In the rows, zero is written as 128.
One turn moves each row of this set onto another row. After a few examples, where does it send each row asked below?
J_282: [153 101 117 123 126  96 143 126  84 132 104 121 140 135  98 113 143 139
 138 140 101 113 100 164 131 162 119 112 124]
J_112: [138 115 121 108 142  94 141 119 101 143 107 129 156 138  94 112 156 137
 148 129 106 126 101 151 131 147 128 121 135]
J_561: [129 111 105 173 134  75 117 134 127 140 135 103 120 142 138 116 144 149
 160 123 136 137 102 143 149 140 103 119 125]
J_782: [150  92  89 143 128  93 128 139  79 137 126 140 128 141 108 129 144 131
 134 145 121 110 108 148 128 164 129 113 126]
J_36: [163 124 116 120 140  86 148 132  94 122 105 120 144 129  96 121 154 140
 139 126  92 128  87 161 122 152 113 113 116]
J_577: [162 111 101 111 139  96 130 149 103 141 123 153 128 129 116 128 166 123
 148 140  97 118  96 139 129 147 108  97 104]
J_755: [129 112 104 167 134  71 115 128 129 145 135 111 119 136 143 110 148 153
 160 123 137 138  98 144 143 136 105 121 130]
J_729: [145 113 109 111 148 105 125 149 107 158 125 141 134 143  99 135 175 133
 160 121 102 120 101 134 133 149 117 108 122]
J_994: [128 117 120 164 135  72 126 120 126 136 122  97 124 138 134 106 142 153
 163 116 130 135 102 147 147 142 105 123 128]
J_584: [127 116 119 156 136  69 125 125 127 137 124 100 130 136 134  98 145 155
 163 115 130 137  97 152 154 135 102 123 125]
J_228: [132 118 121 154 133  72 124 121 131 141 121 100 124 133 138 101 147 158
 162 119 124 140  94 153 144 136 100 120 129]
J_558: [154 118  82 149 158  82 134 142  92 140 132 154 155 144 118 125 157 132
 137 144 125 119 116 148 130 147 124 120 121]
J_149: [153 114  94 150 134  88 139 149  89 141 130 148 137 140 117 128 152 125
 127 163 119 113 107 147 121 139 115 128 114]
J_777: [133 118 122 159 138  79 123 133 132 141 125  97 116 139 134 116 154 154
 173 109 121 133  99 142 149 143  94 117 118]
J_366: [167 116  93 134 146  93 130 159  95 134 130 140 122 136 105 147 169 133
 146 125 101 122  91 140 122 153 110 104 107]
J_710: [126 111 104 166 138  70 115 136 126 142 137 112 121 139 138 108 149 150
 163 116 138 135 101 141 152 136 106 120 123]
J_542: [135 115 118 161 137  83 120 140 134 142 130  95 117 141 136 117 154 152
 167 114 121 136  96 145 151 139  91 114 118]
J_895: [155 114  85 146 140  76 136 132  83 122 125 141 140 134 105 129 142 131
 127 139 123 127  99 149 117 153 133 119 125]
J_125: [152 107  87 126 135  82 130 132  92 133 125 159 138 129 119 119 145 120
 133 152 119 121 103 142 124 146 128 109 118]
J_291: [162 121 113 132 138 101 142 160  99 147 123 138 130 138 113 132 170 129
 141 152  96 110  99 148 125 140  95 118 102]
J_47: [160  99 108 125 130 108 131 153  91 145 120 131 120 140 103 135 162 135
 151 133  94 108  99 148 133 165 108 101 111]
J_316: [130 113 108 171 138  75 118 132 127 141 133 106 115 141 137 119 149 149
 166 115 135 134 104 137 147 144 103 120 124]
J_690: [135 117 115 157 138  78 116 136 135 148 131 106 113 136 140 115 159 156
 170 115 121 136  93 144 146 137  93 113 122]
J_651: [157 128 112 127 157  84 152 127  97 133 108 132 169 137 110 108 156 141
 139 139 104 122 106 166 133 144 115 122 121]
J_999: [156 115 114 106 134  88 143 124  98 131 105 141 146 124 111 107 149 129
 138 145  98 123  94 156 126 146 115 107 114]
J_533: [155 123 120 132 132  90 154 136  92 135 109 130 149 133 109 112 150 132
 129 159 102 116 100 161 123 138 106 130 113]
J_631: [130 115 121 162 132  75 126 124 129 135 123  91 127 138 134 106 142 154
 159 121 126 139  98 152 150 140 100 122 125]
J_984: [133 116 118 153 140  77 119 139 132 145 131 104 119 138 136 110 159 155
 171 109 123 135  96 144 156 136  93 115 117]
J_731: [134 105  91 130 143  89 124 132  95 149 130 150 144 143 103 127 155 128
 143 135 129 123 111 135 128 148 141 121 138]
J_330: [165 126 103 127 163  97 138 156 105 147 125 143 146 143 113 132 177 137
 153 130  98 116 105 149 136 147 101 108 106]

J_282 -> J_47
J_755 -> J_228
Where do these go?
J_777 -> J_316
J_984 -> J_710
J_366 -> J_895
J_291 -> J_149
J_729 -> J_731
J_542 -> J_561
J_999 -> J_577
J_330 -> J_558

One turn moves each row of this set onto another row. After a few examples, where does it send each row asked below?
J_659: [115 109 118 134 121 108 114 142 149 147 135 147 106 124 148 133 163 139
 119 109]
J_828: [107  98  98 128 101 118 117 128 132 122 146 140 115 101 164 119 137 127
 136  93]
J_625: [146 122 122 136 118 102  98 132 133 114 136 155 133 103 166 147 156 137
 113 105]
J_654: [126 111 130 131  95 139 119 105 122 126 125 148 140 105 139 129 139 142
 107  86]
J_404: [126 127 123 149  78 116 109 113 124 117 147 154 149 112 133 133 139 131
 134 124]
J_810: [110 126  91 124 108 128 121 135 144 121 154 138 137 107 155 141 164 117
 125 102]
J_311: [121 127 107 137 107 123 114 122 134 152 159 149 137  98 133 118 137 125
 129 137]
J_278: [117 128 132 119 101 134 124 133 150 122 139 147 131 109 151 108 116 136
  94 115]
J_987: [109 119 113 142  91 124 127 130 121 116 110 152 116  94 164 103 135 134
 125 109]
J_537: [139 110 124 132 110 113  95 133 114 120 136 155 138  97 153 152 149 133
 117  91]
J_579: [102 144 115 136 112 132 129 131 139 116 144 139 135  96 148 136 161 122
 107 139]
J_938: [121 114 129 156  92 111 125 138 124 117 126 162 131 138 139 140 147 135
 122 108]
J_242: [124 115 130 126  93 151 121 108 132 128 128 150 139 107 139 125 133 140
 104  93]
J_526: [146 128 140 134  91 106  99 129 131 135 138 143 112 116 126 131 145 139
 114  93]
J_668: [115 112 118 132 109 112  93 153 119 135 143 134 140 102 126 138 145 126
 141 110]
J_772: [ 97 123 114 140 104 110 106 151 128 128 144 121 119 103 127 126 155 121
 138 124]
J_474: [150 150 141 132  89 113 107 138 123 118 120 144 122 111 140 121 146 138
 113 102]
J_253: [112 107 121 140 114 107 116 141 148 142 123 148 112 134 149 134 158 139
 118 106]
J_362: [102 122 115 137 101 107 104 150 118 131 145 122 130 104 126 124 153 120
 142 114]
J_179: [120 115 131 129  89 144 122 110 128 127 127 151 138 102 140 125 132 149
 103  92]
J_127: [116 131 110 138 108 126 128 146 117 133 141 127 109  85 150 116 130 107
 102 104]
J_932: [116 132 120 127 100 128 120 145 111 111 141 127 108  83 156 122 131 118
  97 100]
J_722: [114 138 126 140  90 127 122 138 115 106 111 143 125  96 154 100 142 136
 121 124]
J_134: [151 138 141 138  90 108 100 137 128 127 136 145 116 113 125 127 142 134
 110  98]
J_171: [105 141 112 137 111 136 128 134 137 114 140 136 136 102 151 143 160 123
 106 140]
J_76: [114 108 117 145 120 106 112 138 147 139 130 149 108 130 147 134 161 140
 119 102]
J_566: [117 133 128 132  96 136 119 132 113 106 141 127 116  80 154 126 133 118
  98 100]
J_714: [127 127 102 134 113 112 117 133 142 159 153 138 117  99 135 114 141 118
 118 124]
J_882: [100 145 117 142 106 137 125 134 136 115 133 138 135  94 145 134 153 125
 103 143]
J_28: [133 136 128 141 104 111 112 138 151 110 147 151 108 104 170 124 134 128
  98 127]

J_579 -> J_76
J_566 -> J_772
Where do these go?
J_828 -> J_404
J_654 -> J_882
J_714 -> J_537
J_625 -> J_987
J_362 -> J_134
J_127 -> J_668
J_253 -> J_242
J_810 -> J_938

